[[ -1   1   0   0]
 [ -1   0  -1   0]
 [  1  -1  -4   2]
 [ 34  -3 -69  36]
 [  4   1   1   2]]
->
[[-1  0 -1]
 [ 1 -1 -4]]

[[-28  26 -59  39  32]
 [  9  14  34 -45 -20]
 [  1  34  39 -59 -18]
 [ -2  -1 -19  18   7]
 [ 33 -63 -21  35  -9]]
->
[[ 9 14 34]
 [ 1 34 39]]

[[ 28  40   3  32]
 [-32 -15 -33 -37]
 [-13  49 -40   0]
 [-10 -62  32 -18]
 [ 37   6  29  18]]
->
[[-32 -15 -33]
 [-13  49 -40]]

[[-56 -14   0]
 [-39  35  12]
 [-45 -13 -12]]
->
[[-39  35  12]
 [-45 -13 -12]]

[[ 50  69 -27]
 [ 30  66  27]
 [ 13 -30  58]
 [ 42 -12   7]
 [-32  -2 -33]]
->
[[ 30  66  27]
 [ 13 -30  58]]

[[ -4  13  70 -77]
 [ 11 -27 -62 -68]
 [-25  76  60  -6]]
->
[[ 11 -27 -62]
 [-25  76  60]]

[[ 21  43  16  32]
 [ 18  52  -9  32]
 [-66 -54 -75 -14]
 [ -9 -42  70 -58]
 [ 18  44  -5  42]]
->
[[ 18  52  -9]
 [-66 -54 -75]]
---
[[  3  11   6]
 [ 24 -17  38]
 [  1  -6   2]
 [ -3 -68 -60]]
->
[  3 -17   2]

[[  0  17]
 [-37 -68]]
->
[  0 -68]

[[-45  20  22  48]
 [ 67   7   3  27]]
->
[-45   7]

[[ 32  18 -38]
 [ 60  41 -39]]
->
[32 41]

[[-49  24  41]
 [-41  42 -76]
 [ 10  30  -8]
 [ 74  -2 -37]]
->
[-49  42  -8]

[[-50 -24]
 [-29  12]
 [  0   0]
 [  9  75]]
->
[-50  12]

[[ 52 -64 -73 -52]
 [ 42  -5  24  14]
 [-38  31 -56 -34]
 [-20   2  -8  -1]]
->
[ 52  -5 -56  -1]

[[ 49 -70]
 [-43 -58]]
->
[ 49 -58]
---
[[  9  66]
 [ -5  -5]
 [  5  69]
 [ -7  -3]
 [ -7  -3]
 [ 53  20]
 [-10  -4]
 [-54 -40]
 [ -7  -6]
 [-54 -33]
 [ 49 -48]]
->
[[ 66  -5  69  -3  -3  20  -4 -40  -6 -33 -48]
 [  9  -5   5  -7  -7  53 -10 -54  -7 -54  49]]

[[ 49  56  22  57  24  24  50  21]
 [  2   3  40   1  32  31  -2  26]
 [ 47  58 -29  57 -28 -27  13 -27]]
->
[[ 21  26 -27]
 [ 50  -2  13]
 [ 24  31 -27]
 [ 24  32 -28]
 [ 57   1  57]
 [ 22  40 -29]
 [ 56   3  58]
 [ 49   2  47]]

[[ 15   9 -24 -28  28  19 -52 -37  55  55 -21 -28   8]
 [-22 -25  23  17 -39 -50  48  42 -39 -30   8  -5  -8]
 [-25  31  12 -62 -40  43  36 -35 -17  17 -17  -9  38]
 [-23  25  18 -40 -26  35   8 -54 -35  46  23 -28 -33]
 [ 29  14 -25 -17  19  11 -30 -23  40  36 -42 -40  41]]
->
[[  8  -8  38 -33  41]
 [-28  -5  -9 -28 -40]
 [-21   8 -17  23 -42]
 [ 55 -30  17  46  36]
 [ 55 -39 -17 -35  40]
 [-37  42 -35 -54 -23]
 [-52  48  36   8 -30]
 [ 19 -50  43  35  11]
 [ 28 -39 -40 -26  19]
 [-28  17 -62 -40 -17]
 [-24  23  12  18 -25]
 [  9 -25  31  25  14]
 [ 15 -22 -25 -23  29]]

[[ 22  -5   0  -4 -46  19  -2 -21 -12]
 [ -4  13  -9  -7  15  15   0  11   3]
 [ 19   8 -20 -65  21  16   6  17   0]
 [ 29   7  -5  -6 -33  -1  -4  -5  -5]
 [-35   9   9  10   5  12  -8   1  12]
 [-12 -17   4  24  10 -21 -18  22   6]
 [-18  -3  11  -4  17  -8 -12  13  13]
 [ -5   8  -2  12  22 -16 -29  -1 -19]]
->
[[-12   3   0  -5  12   6  13 -19]
 [-21  11  17  -5   1  22  13  -1]
 [ -2   0   6  -4  -8 -18 -12 -29]
 [ 19  15  16  -1  12 -21  -8 -16]
 [-46  15  21 -33   5  10  17  22]
 [ -4  -7 -65  -6  10  24  -4  12]
 [  0  -9 -20  -5   9   4  11  -2]
 [ -5  13   8   7   9 -17  -3   8]
 [ 22  -4  19  29 -35 -12 -18  -5]]

[[-23  -9   4  27   2  45 -40  25  21 -10 -20  -7  16  10]
 [-10  -4 -20 -24 -14  10  23  -1 -35  30  12 -32 -35  17]
 [  5  16 -12  64   7   8  -8  18  14 -33 -12  -3  11  17]
 [-28 -27  10   2 -34   1 -27  19 -28 -29  -2  -3 -18  37]]
->
[[ 10  17  17  37]
 [ 16 -35  11 -18]
 [ -7 -32  -3  -3]
 [-20  12 -12  -2]
 [-10  30 -33 -29]
 [ 21 -35  14 -28]
 [ 25  -1  18  19]
 [-40  23  -8 -27]
 [ 45  10   8   1]
 [  2 -14   7 -34]
 [ 27 -24  64   2]
 [  4 -20 -12  10]
 [ -9  -4  16 -27]
 [-23 -10   5 -28]]

[[ 28  -3 -43 -11   1 -15  -4   1  10]
 [ 10   1 -21  -3   0  -5   1  -1 -18]
 [-11 -12 -19  -1   3  -5   3 -11  12]
 [-65  15  44  16  -5 -43   8  -3 -19]
 [ 47  -7 -10  16  27  46  -1 -13  10]]
->
[[ 10 -18  12 -19  10]
 [  1  -1 -11  -3 -13]
 [ -4   1   3   8  -1]
 [-15  -5  -5 -43  46]
 [  1   0   3  -5  27]
 [-11  -3  -1  16  16]
 [-43 -21 -19  44 -10]
 [ -3   1 -12  15  -7]
 [ 28  10 -11 -65  47]]

[[-18   9  58   5   7 -10  21  12  -4 -40]
 [ 26 -24  11   7  22  45   5  26  22 -38]
 [ 30   7 -38  -2 -42 -19 -20   6  40 -45]
 [ 13  -9  15 -15  -2  24  41   2  -9 -24]]
->
[[-40 -38 -45 -24]
 [ -4  22  40  -9]
 [ 12  26   6   2]
 [ 21   5 -20  41]
 [-10  45 -19  24]
 [  7  22 -42  -2]
 [  5   7  -2 -15]
 [ 58  11 -38  15]
 [  9 -24   7  -9]
 [-18  26  30  13]]
